One vector is turned by the same rotation once a tick. Each row is the vector after some number of ticks, and that number follows the row.
The counts run from 0 to 486.
[ 48 -29  -5  -8  20 -10 -28 -14 -13 -23  14 -20  -4  36  16 -18 -22  12
  17 -37   9  10 -13 -12  17 -14 -27  -8  11  20  30  10   0   2  16  48
   9   2  -1 -48 -30  -5 -14   2 -10 -20 -17  13  11  -3 -38   4 -10   8
 -29   6   1]
162
[ 23  -8 -15 -10  -2   7 -49  22 -11   5  -6  -5 -16   3  23 -22  -5 -32
  -2 -35   1 -29 -15  -9  19  31  -1  -6  -2  11  23  13   5  23  20  54
  -8  19 -30 -30 -10 -15  25  18 -24  -1  -7 -14  14 -20   4   7 -12   4
  -8  31 -10]
405
[  2  -5 -22  36  15  -2 -24 -14  -7 -14  -1 -17  -8  48  16   9 -29 -23
   4   2   3  22 -33   0  20  -1   3  23  -1  20  21  40 -14   7   6  36
   1  15 -13 -55   7 -18 -26 -10   7 -30 -15 -12  10 -34 -17  -2  -6   4
 -15  -1 -10]
95
[ 22 -43 -14  15  -9 -24 -24  18  14 -33 -15  30 -25 -18  11  -2   0  -5
  15 -51 -10  27 -30  -9   3 -12 -32  -2   3   1  20  -1 -15  18  14   8
 -21  55  13 -16 -24  25  16  -2 -25  -9  16 -10   7 -13 -14  10   0   6
   7  11   4]
183
[ -8 -17  17 -14  -9 -10 -20  34  -4 -33   3   0 -22   8  16  18 -23   6
  30 -16  18 -32 -24  36   1  27 -15 -15   3   7  13  31 -33 -22 -14  25
 -23  -7  17 -10 -21  27  19  13 -14   5  -5 -38  16 -33  17  -2  40  -7
 -11 -11  29]
436
[ 12 -29  23  12  -2 -10 -20  21  12 -10  -8 -29 -42  30  26   1 -14 -43
 -14 -15   3 -27 -25   2   8   6   9   4   9  27   7  28  -9  27  14  32
 -30  15  -3 -17 -17 -12   9  23   2  -1  10 -42  21   4  18 -13  -7 -11
 -22   1 -17]
27
[ 45 -31  10  -4  25   4 -27  35 -29 -27 -22   3 -26   4   8 -28  -5  40
  35 -13  16  -8 -33  18  -9  23 -20 -23  -8  31   8   2 -12 -10   6  10
  -7   5  -4 -27 -24  34  14  -2 -15  16 -22 -14  18 -10  -4  18  18   8
 -41   5 -10]
170
[ 16 -22  24  -6 -23 -17 -22   2 -12   6  13  10   6 -19  32   2  12 -17
  -1 -42   6 -34 -26  36  31   2  -7  -4  12 -25  12  19  12  22  23  22
 -20  11   4 -14  -8   5  23   6 -53  -6   1 -43   8  -9  11 -13  29   5
  -3  37  23]
13
[-17   6 -26  21   6   9 -26   3 -26 -31  -8 -15 -26  19  14 -12 -26   0
  44 -18  10  15 -16   5  -2   2 -14   3   4  39  20  27 -23   5  -9  38
   4   2   2 -39   6  21  -7 -19  10 -14 -10 -39  10 -27   7 -12  24  15
 -27  -8  -3]
105
[ 52  27  -1  26 -15 -17 -11  15   0  -5 -16  28   0  16  30 -17 -29 -19
  19 -10  10 -10 -13   9  -1   0 -45  10  10  32 -12  -9  -5  37   4  10
  13   0  -9 -34  -7   9   8  10  -1 -24  -6 -17  11   6  24   5  18 -19
 -36   8 -38]
148
[-15   1  -6   0  -7 -25 -14  30  17 -31  13   9  -2  25 -12  10  12   9
  37 -42  17  -8 -46  50  31   1  -3 -13 -11  -8  25  20 -22 -16   8  17
   8  26  -6 -14 -19   2  33  -1 -24   4   3 -21  15 -23  27   5  32   8
  12 -16  32]
442
[ 56 -28  13   3  23  -9 -16  20 -10 -21  -6  -2 -17  40  15 -16 -29   3
  17  -2  28   5 -11   6  -4  -7 -30   0   8  32  -3  14 -17  14   8  17
   7  -7  -6 -42 -24  14 -25   9  -4  -2 -21  -5   9  11  -9   9  23 -10
 -48  -2 -33]
159
[-20  11 -33  27  -9  15  -9  -2  -5 -11  15   8  -9  28  14  19  -3  -6
  30 -17   7   9 -21  27  23  18 -25  -8  36   8  46   6 -31   6 -13  21
  26  10 -13 -39   4 -23   6 -29 -21 -27 -34  -7  13 -48  15 -11  -5   2
   0  -6 -15]
476
[  8 -29 -10   1  20 -13 -25  24  -7 -13  11   5 -18   2 -10 -33   6  25
  39 -31   1   8  -7  14   9  23 -49 -36  -3  19  38 -20  -8  -1 -11  -3
   0  16 -19 -17 -39  14  29  -3 -28  11  -9  -9  12   6  18  10  -7  13
 -13   4  -7]
175
[  0 -35  16 -10   0 -18 -22  18  -1 -18  -3  -3 -36  16  34  38 -26  -2
   1 -19   6 -10 -41  13   4 -17 -11  22  30  15  -4  25 -32  17   2  32
 -25   1  16 -60 -22  16 -19 -12  -9 -11  -6 -21   6 -34  -7   6  14  -4
  -2  -7  24]
426
[ -9 -20   0  33   6  17 -18   0 -12  -2 -30  27 -23 -11   9 -27  20 -29
  13 -18  13   9 -40   6   2  -3 -22  30  -6  33  18  12  -1  34  25   4
  -9  29  26 -38  12   7  14  12 -18  -8 -11 -54  -3  -9  -5  18  -3  24
 -23  21  -5]
348
[ 16  12   2  30 -15  -9 -29   2 -20 -27   3   2 -26  23  13  10   5   6
  46  -3  18 -27 -10   9   2 -14   3 -20   1  11  21  52 -30  12  43  40
  14 -12  -5 -13   8   8  19  15   9  -3  -9 -37  27  -1   1 -20  20  -2
 -23   5  -2]
271
[-13  10  -5  48  26 -43 -22   9  -3  16   3  26  -3  13  14   1   3  -3
  34   2  -5  10  -8  22   8  26 -30 -11 -23   8  12   7 -23   0  -8   0
 -21  19 -21 -46 -19 -10   2 -19  23 -16 -22 -13  26   2  23   3 -44  19
   6  32  16]
307
[ -8 -34   3  19  15 -21  -8  -1  16  13  13   7   4  -1  12   1  -8 -24
  17 -16   5 -13 -11  46  34  33   6 -23   3 -24  34  36  -4 -35  -1  26
 -24  15   4 -10   9  10  13   9 -35 -10 -24 -27  26 -42   1  -3  34   2
   5  19  20]
68
[ -7 -11  17   4  22 -28 -17  29 -22  20 -21  14  -3   1  -3  -9 -14  -8
  10  16  22   0   5  13   2  30 -45 -13   6  21 -19  13  -2  13 -22  -1
 -10 -32  -5 -61 -31   5   3   7  -2   7 -37  -4  35 -26  20   2  14   2
   1  21  15]
368
[  0   5  14  39  -3 -23  -9   7  -5  -8  -6  40   5   5  40  11 -18 -21
  36   3  26   5 -12  29 -13   0 -46   1  -2  -7  -4  17 -41   8 -12 -18
 -13  10  22 -28 -14  25 -16  -3   6 -20 -18 -59  11  16  24  -9   2  -2
 -18  24   7]
314
[  9 -66   9  43  47 -15  22  -3  -3  15   1   9 -33  -4   6  10  -4 -14
  25  16  24  -6 -15  11   6   1   0 -13  18  24   3   9 -19   9   8  -5
 -31   8  -4 -28  15   2   2  22 -26   1 -26 -27  28  16   1   9  -9  21
 -34  19  -6]
291
[ -1  -8  -7  16  19   3 -16 -18 -37  11  16 -10  -6  15  27 -11 -38  -4
  30  15   1 -10 -11  19  17  40 -21 -10  15  24  33  21   3   1 -15  30
  -1 -36  -9 -46   6  16  -9 -11 -14 -27 -34 -18  12 -25  -6  -8  23   9
 -44  10   8]
102
[-12   2   3   4   7  24 -15  15 -11  -1 -16   1 -40  33   6  19  -7 -22
   1   1 -12 -38 -23  21  18  14  -6 -15  51   9  11  29 -11  13   8  40
 -15   1 -16 -37  10 -31   7  14 -21   2 -40 -22  23 -41  -4   0   1 -15
  -3   5   5]
34
[  2 -39   7  18   8 -25  -2  37  24 -18  -1  16 -25   9  -5   2   3   3
   3 -24  -7  39 -34  14   4  -4 -45 -11  19  10  16  -9  -3  28 -17 -33
 -23  50   0  -7 -46  -5   7  13 -38  -4   4  -1  19   7  19   8  -1  -9
  10  -5  -4]
187
[-10  -9  24 -13 -18  -6 -17  30  -8  -1   8  17   4  -6   5   6  32 -17
  24 -37  22 -17 -19  46  29  -8 -17  -9  14 -22  18  18 -10  10   0   5
  10  17   0   8 -23  -1  27  36 -45  15  -8 -41  26 -11  38  -6  29  -6
  -1  11   7]
11
[  7   3  15  31 -11 -25 -12  27   6 -29  -3  -8 -33  49 -13  11 -14   3
 -11  -9 -13  10 -35   8   1   8 -47 -26  10  10   9  26  11   8 -15  -1
 -23  28   5 -19 -34 -15  31  32  -1   3 -11   8  39  -1  14  -4   7 -20
   5 -13  17]
198
[  0   5 -10  21  13   8 -27   9 -20 -20  -8  -9 -18  19  20  -6 -30  13
  48   7  25   7 -12   8  -5  26 -17   2  -3  53  23  18 -24  14 -15  24
   8 -20 -12 -33   6  23  -2  -8   6  -9 -21 -37  16 -23  17  -9  25  16
 -45  -5 -16]
104
[-14 -27 -21   1   4 -32 -14  -5  17 -10  32   9 -18  11  15  24 -10  -1
  29 -36  16  -6 -30  24  33 -29   6  20  14   8  17   7 -54  12  21  29
   9   9 -10 -51 -14   1  -3 -33 -14 -13  -8 -15  -8 -23   5  12  -5  11
   9 -12  15]
51
[ 42  11 -29  16 -26  -8 -16 -13  -1 -27  -6  17  -2  22  21 -16 -27 -23
  20 -40  -5   4 -25  -3   6 -29 -48   8  18  16  -1   6  -9  31  11  37
  10  24   0 -46  -8  -2 -11  10  -8 -43  13 -21   1  -4  -2 -11  13 -15
 -15   7 -15]
150
[ 20 -25  24  -2  12  18 -23  38 -15   8 -27 -10 -27  10   4 -27   0 -28
  -5 -18  12 -45  -7  20   9  38  -6 -16   5  26   7  15   4  18   8  19
 -15   6 -23 -15 -19 -13  26  34 -27  22 -24 -33  36 -11  21   7   7 -25
 -26  15 -26]
402
[ 17 -39  -8  -1   0  -8 -21   3  -2   2   9  30 -10 -31  24 -11   2  14
  30 -37 -16   7 -22   7  13  26 -44 -37  10  -5  22 -24  11  10  -4  -2
 -18  15   3 -17 -19  32  26   8 -66 -11 -17  -4   7 -19  -8  20  10   7
  -9  20  12]
179
[  8 -35 -15  12  -6 -27 -26  17   7  12  20  -2 -36  10  33   3 -24 -24
   5 -34 -10 -23 -11  -6  19   8 -19   4  24  26   6 -19 -16  47   1  18
 -12   6 -27 -51 -29  -7   0 -30 -24  -9  -3 -17  -1 -10  24  15 -30  -1
  -3  -3  -2]
417
[-14  -2   0  30  -2  20  15 -19  15   7  -1  15  -1  49  24  29 -18 -45
  -3  -6   6  21 -39  14  30  -4 -15  13  30  10  20  33  -1  29   1  11
  14  13   8 -25  14 -11   0  30 -28 -38 -19 -22  20 -38  11  -2  12  -4
 -23   2 -24]
89
[ 26 -33  24  15 -12 -36 -32  40  27 -34 -18  18 -30  24  23  20 -22 -19
  -8 -10   1  19 -29  -9 -16   7 -21   6   1  12  13  23  -9  21  12   3
 -23  24  12   1 -40  14  17  22   0 -15  19  -1  33 -12  -2   7  16 -22
  -9   5  -9]
193
[ -2 -10 -25  38  24  -7 -27 -11  -4  12  24 -23  -6  53   9   6 -26 -15
   2   4   3  32 -16   3  28   9  -1   6  -3  21  21  25   3  27   5  43
  13 -11 -27 -57   2 -16 -15 -18  -3 -18 -25   4  18 -38   0  -1   0   6
 -12  -4 -10]
96
[  5 -19 -26  44  12 -18 -47  -7 -23  11  -4  -9  -4   3 -15 -38   6 -23
  20 -32  12  -9   7  -7  20  14  -9  -8 -28   3  18  30  10  21  40  30
  -4  10 -12 -32   0   2  16   1 -22   4 -20 -32   5  -9 -15   5  13  20
  -9  22   1]
339
[-15  -9   3  26 -15  -2 -14  16 -12 -14   1  25 -19 -19  32  28  43   4
  10 -13 -12  13 -45  38  12   0 -26 -21  32 -17  34  14 -11   2 -12   1
  -4  20   2  -8   1 -15  25  -2 -27 -22 -14 -18  27 -34   2  -8 -22  17
  12  34   8]
244
[-25  11  -2  44  -5 -27  -2   1  -2  -7  14  20   4  46  -5  24 -13  -9
  30  -7  33  40 -19  19  26 -35 -32   2  -5 -17 -15  29 -25  30   5 -13
   8  18   9 -40 -29   9 -13  23 -18  -7 -14 -14  18  23  42  -4  13   2
  -3  -3   6]
320
[ -8  -3  12  34  33  -6  -7  15  -5 -11 -25  31 -32   4  34  11   0  -8
  36  15  13  -8 -12  17 -18  22 -26  -6  -1  11   8  27 -33  -6  -5   5
 -43  25  12 -28   1   8   5   9  20 -11 -25 -38  33  -5  15  -1 -25  16
 -23  30   1]
303
[-28   4 -13   2 -17  16   8   0  -2  -2   6  13 -30   9  19  37  -9  -8
  36 -21  10 -31 -26  24  17  -2 -24 -13  44   2   9   3 -38  19 -10  20
   2  -7   2 -44   9  10   8  -2 -36 -10 -29 -29  -3 -39  16   0   9  -2
  -7 -10  23]
45
[  8   5  -1   5  11 -10  -7   2   2   5 -21  32   2  16   5 -11  -1 -13
  23  12 -18  17 -15   7  35  20 -45 -21  11   3  20  28  23  -4  -2  32
 -25  17  -7 -16   6  -2  31  46 -24 -38  -4   5  41 -44 -10 -12  30  -6
 -10  33   4]
134
[-15  -6  33 -13 -16 -17 -14  44   0   4  15   5   6   8  -2 -11  28  -7
  24 -27  23 -19 -31  69  30   5 -11 -12  -5  -2  23   7   1  12   1  -3
  15  10 -11  -1 -40 -12  19  15 -36   8  -4 -39  21  13  48  -6   9   4
  -6   9   6]
10
